Each row has a name. After each piece below comes the name of the row it's from, unless a question asks for something else. Each question is about the rows just above it. Places in a row count from 1.

q_657: [ 86 -57 -57 -57  66  35  72  66 -46 -52  75  45  69  34 -32  71  70 -55
  71  40  34  71  69 -55  39]
q_254: [-81  38  38  39 -68 -49 -73 -47  29 -51 -56 -52 -50 -50  13 -53  28  36
 -51 -51 -49 -54 -51  37 -50]
q_473: [-90  52  47  50 -78 -32 -67 -59  50 -62 -72 -58 -65 -34  49 -62 -67  47
 -64 -54 -32 -68 -60  51 -56]
q_687: [-28  44  41  43 -35   0 -23 -46  38 -48 -41 -45 -45  -2  29 -46 -21  40
  72   8  -1 -43 -49  42   8]
[-34] is at row and place | q_473, 14
Row and place of [-53] in the named rows: | q_254, 16
Where in the named rows is [-1]? | q_687, 21
Where in the named rows is [-65]? | q_473, 13
[ 86 -57 -57 -57  66  35  72  66 -46 -52  75  45  69  34 -32  71  70 -55
  71  40  34  71  69 -55  39] is in which row? | q_657
Where in the named rows is [-58]? | q_473, 12

q_318: [ 49  38 -71  45 -86  48   3   8  -4 -60]
q_955: [  4 -12  30 -46  10   8  -9  24  -8 -19]
q_138: [ 14 -13  14 -10   5  37  41 -14  -5 -14]
q_551: [-24 -59 -43  69 -91 -25  10  -8  22 -80]
[48] is at row and place | q_318, 6
Row and place of [-25] in the named rows: | q_551, 6
Row and place of [-59] in the named rows: | q_551, 2
Row and place of [38] in the named rows: | q_318, 2
[41] is at row and place | q_138, 7

q_551: [ -2  22 -12   7  13 -22 -32  35  47  14 -42  15 -42   1 -43  39   3  23
 -51  -2 -28  12  11 -17 -44 -14  13  -2  63 -34  32  16 -92 -70 -19 -12
 -46 -26 -35 -39  33 -12  47   3]
q_49: [  0  -2   0  -6  -2   7   1   3  15  -1   3  -9 -11  -6  -5   7  -5   5
  -5  -1  -7   1   5   0  -8  11   0   3   5  -7   5  15   1  -9  -1   2
 -16  -2  -4   4   4   4   5   7]
q_346: [-10   6   6 -14  23 -14  16  10  13  18   5 -29  10   9  11  27  13  11
  -6  -7   0  15 -11   6  17   6   6  -2  15 -13  -6  25 -15 -10  10  -5
 -24   7  -9 -11 -13 -26 -24  15]
q_473: [  1   0   0  -5   9   8  -3  -3  13  -1   7  -2  -6  -5  -5   5  -2   3
  -7  -5  -3   2   8   1   0   9  -3  -2   1   0  14   9   1 -10   3  -2
 -18 -13   1   1   2   5   0   4]
q_254: [ -3  23 -13   8  15 -27 -30  38  47 -40 -43   9 -39   4 -44  43   5  24
 -52  -1 -28  15   5 -17 -42 -17  16  -2  68 -36 -42  18 -98 -72 -19 -12
 -47   4 -39 -42  32 -15  45   5]
q_955: [  0   1   0  -7  15   9  -5  -5  17   0   9   0  -7  -6  -6   7  -2   4
 -10  -7  -3   4  11   2   1  11  -4  -5   2   1  21  10   0 -14   5  -4
 -25 -19   2  -1   1   5  -2   4]
q_657: [ -4  23 -11   8  10 -28 -28  41  43  18 -46  10 -39   5 -41  41   6  24
 -49   0 -28  14   5 -18 -43 -18  16   0  66 -38  22  17 -97 -68 -20 -11
 -41   9 -38 -42  32 -18  46   4]
q_388: [  2  -4  -6   1  -9   3  -1   4  12  -6   5 -19 -11  -3 -12   7 -11   2
  -5   6  -4   1  -8  -2 -11   4   5   6  13  -5  -6  16  -5 -10  -8   5
 -10   9 -12   7   7  12   7  10]
q_556: [ -9   5   5 -12  22 -14  15  10  12  17   4 -29  10   9   9  26  12  10
  -6  -6   0  14 -13   5  16   4   6  -2  16 -12  -7  23 -17 -10   9  -5
 -22   8 -10 -11 -12 -24 -22  15]
q_138: [ 3 -2 -2  0  9  8 -4 -4  4 -6  4  3 -6 -5 -5 -4 -6 -1 -1  0 -1 -3  5 -1
 -5  4 -2  0 -3  3  6  0  6 -2 -1  1 -3 -6  2  5  4 10  5 -1]
which: [ -4  23 -11   8  10 -28 -28  41  43  18 -46  10 -39   5 -41  41   6  24
 -49   0 -28  14   5 -18 -43 -18  16   0  66 -38  22  17 -97 -68 -20 -11
 -41   9 -38 -42  32 -18  46   4] | q_657
[-34] is at row and place | q_551, 30
Which row holds [-10   6   6 -14  23 -14  16  10  13  18   5 -29  10   9  11  27  13  11
  -6  -7   0  15 -11   6  17   6   6  -2  15 -13  -6  25 -15 -10  10  -5
 -24   7  -9 -11 -13 -26 -24  15]? | q_346
Where in the named rows is [-27]? | q_254, 6
[63] is at row and place | q_551, 29
Where in the named rows is [33]? | q_551, 41
which: [  0   1   0  -7  15   9  -5  -5  17   0   9   0  -7  -6  -6   7  -2   4
 -10  -7  -3   4  11   2   1  11  -4  -5   2   1  21  10   0 -14   5  -4
 -25 -19   2  -1   1   5  -2   4] | q_955

q_556: [ 85  -1 -35 -98  56  66  77 -50  11  -6 -63  52 -63 -13  32  33  36   5
  52 -67  13   4 -49 -29  47]
q_657: [ -6  38   9  49  65 -15  50  50 -15 -11 -63  68  14 -41 -55 -62  17   3
  57 -16 -13 -40  70  24 -31]
q_473: [-45 -29 -14 -34 -34  89 -28 -43  14  36  73  37  11 -75  -5  22  16 -36
  32 -16 -35 -17  73  17  -5]
q_138: [ 85  -1 -35 -98  56  66  77 -50  11  -6 -63  52 -63 -13  32  33  36   5
  52 -67  13   4 -49 -29 -21]
[3] is at row and place | q_657, 18
Where in the named rows is [-28]? | q_473, 7
Row and place of [-62] in the named rows: | q_657, 16
which: [-45 -29 -14 -34 -34  89 -28 -43  14  36  73  37  11 -75  -5  22  16 -36
  32 -16 -35 -17  73  17  -5] | q_473
[49] is at row and place | q_657, 4
[38] is at row and place | q_657, 2

q_955: [  2  67  -9   7 -13  38  48 -15  17  24  33  -7  75  -2  -8 -18  -4  38
  35  45  -2]
q_346: [-15  53 -41 -16 -53 -17  29 -47   1 -28  23 -38  58 -31 -33 -42 -40  18
  15  33  24]
q_473: [ 42 -11  26  31  34 -55  23  37  17 -27  29  32  -2  36   9  27   9  14
  17  21  44]
q_49: [ 11 -65  34  15  44  -6 -32  41  31  13 -23  39 -66  20  35  39  34 -23
 -16 -32  15]
q_556: [ -8 -23  31   3  28  59 -32  24   2  48 -32  21 -38  12  31  25  37 -12
 -12 -33  -6]
q_318: [  0  56 -34 -12 -36  -6  39 -37  -3 -17  30 -38  67 -14 -39 -35  -6  20
  15  37  -6]
q_551: [-41  -1 -24 -32 -18  83 -23 -26 -31  57 -29 -31 -11 -40 -10 -11  14 -18
 -30 -27 -37]
q_388: [ 11 -65  31  15  44  -6 -32  41  -3  13 -23  39 -66  20  35  39  34 -23
 -16 -32  15]
which: [ -8 -23  31   3  28  59 -32  24   2  48 -32  21 -38  12  31  25  37 -12
 -12 -33  -6] | q_556
[30] is at row and place | q_318, 11
[-7] is at row and place | q_955, 12

q_657: [ 53  -3 -63 -25  11 -26  -5  31  34  -8 -17  -5  34  25 -45  47]
q_388: [ 50 -13 -64 -32  11 -28 -14  23  37 -14 -16 -10  14  21 -53  52]
q_473: [ 80  12  23  51 -76 -28  -8  11  35  -7  24   1  16 -14  23   5]
q_138: [ 80  12  23  51 -76 -28  -8  11  35  29  24   1  16 -14  23   5]
q_556: [ 34  12 -12  -3  -6 -13 -22  19 -10 -13  17  47  47  25   5 -11]
q_318: [ 62 -12 -55  49   7  -2  48  35  37  -9   5 -13  -7  10 -51  57]
q_687: [ -9 -10 -44 -11 -20  57  94  15 -76  37  41  47   0  24  32 -11]
q_254: [ 19   3  48  29 -46  67  85   6 -86  60  33  34  47  18  81  20]
q_49: [ -1 -25  48  51 -49 -16  48   1 -36  55   8  47  25 -38  81 -11]
q_346: [  7   9  48  39 -80  33  94   7  -2  48  42 -19 -19 -36  48  76]
which: [ 50 -13 -64 -32  11 -28 -14  23  37 -14 -16 -10  14  21 -53  52] | q_388
which: [ -1 -25  48  51 -49 -16  48   1 -36  55   8  47  25 -38  81 -11] | q_49
which: [ 80  12  23  51 -76 -28  -8  11  35  -7  24   1  16 -14  23   5] | q_473
Row and place of [-45] in the named rows: | q_657, 15
which: [ 34  12 -12  -3  -6 -13 -22  19 -10 -13  17  47  47  25   5 -11] | q_556
Where in the named rows is [62]? | q_318, 1

q_49: [-27  47 -44  33  38]
q_473: [-53  76 -18   6 -17]
q_346: [ 57 -76  15  -4  28]
q_955: [ 27 -50  45 -33   5]
q_556: [ 64 -82   2   8  43]
Where in the named rows is [28]? | q_346, 5
Row and place of [-27] in the named rows: | q_49, 1
[27] is at row and place | q_955, 1
[-18] is at row and place | q_473, 3

q_138: [ 47  81 -94  64]
q_318: [-46  44 -58  59]
q_49: [-49  58  -1 -44]
q_473: [ 53 -95  -1 -44]
q_687: [-22 -38 -74  47]
Where in the named rows is [59]? | q_318, 4
Row and place of [44] in the named rows: | q_318, 2
Where in the named rows is [-95]? | q_473, 2
Where in the named rows is [53]? | q_473, 1

q_687: [68 96 30 55 33 53 24 25 66 67 63 35 40 29 41 46 52 55 72 42 82 53 18 40
 26 89 36 47]
q_346: [-44 -40   0  -6 -20 -31  18  12 -17 -57 -44   2   9 -13 -21 -37 -55  -1
 -22 -24 -41   7 -36 -31  28  -6 -36  -1]
q_955: [ 36 -22 -29  67   6  35 -12  21  12  10 -10  18 -27  12 -14   6 -66  28
   3  -1  20  36 -25   7 -12 -12  -7  12]
q_254: [ 29 -13 -28  46  17  51  33  42  33 -20 -21  22 -10  -1   2 -34 -16  13
 -12  65 -30  43  -9  -5  45 -67 -26  42]
Row and place of [-67] in the named rows: | q_254, 26
Row and place of [51] in the named rows: | q_254, 6

q_551: [  4 -91 -17 -23]
q_346: [-16 -91 -17 -10]
q_473: [-25 -27  31 -78]
Where in the named rows is [-16]? | q_346, 1
Row and place of [-10] in the named rows: | q_346, 4

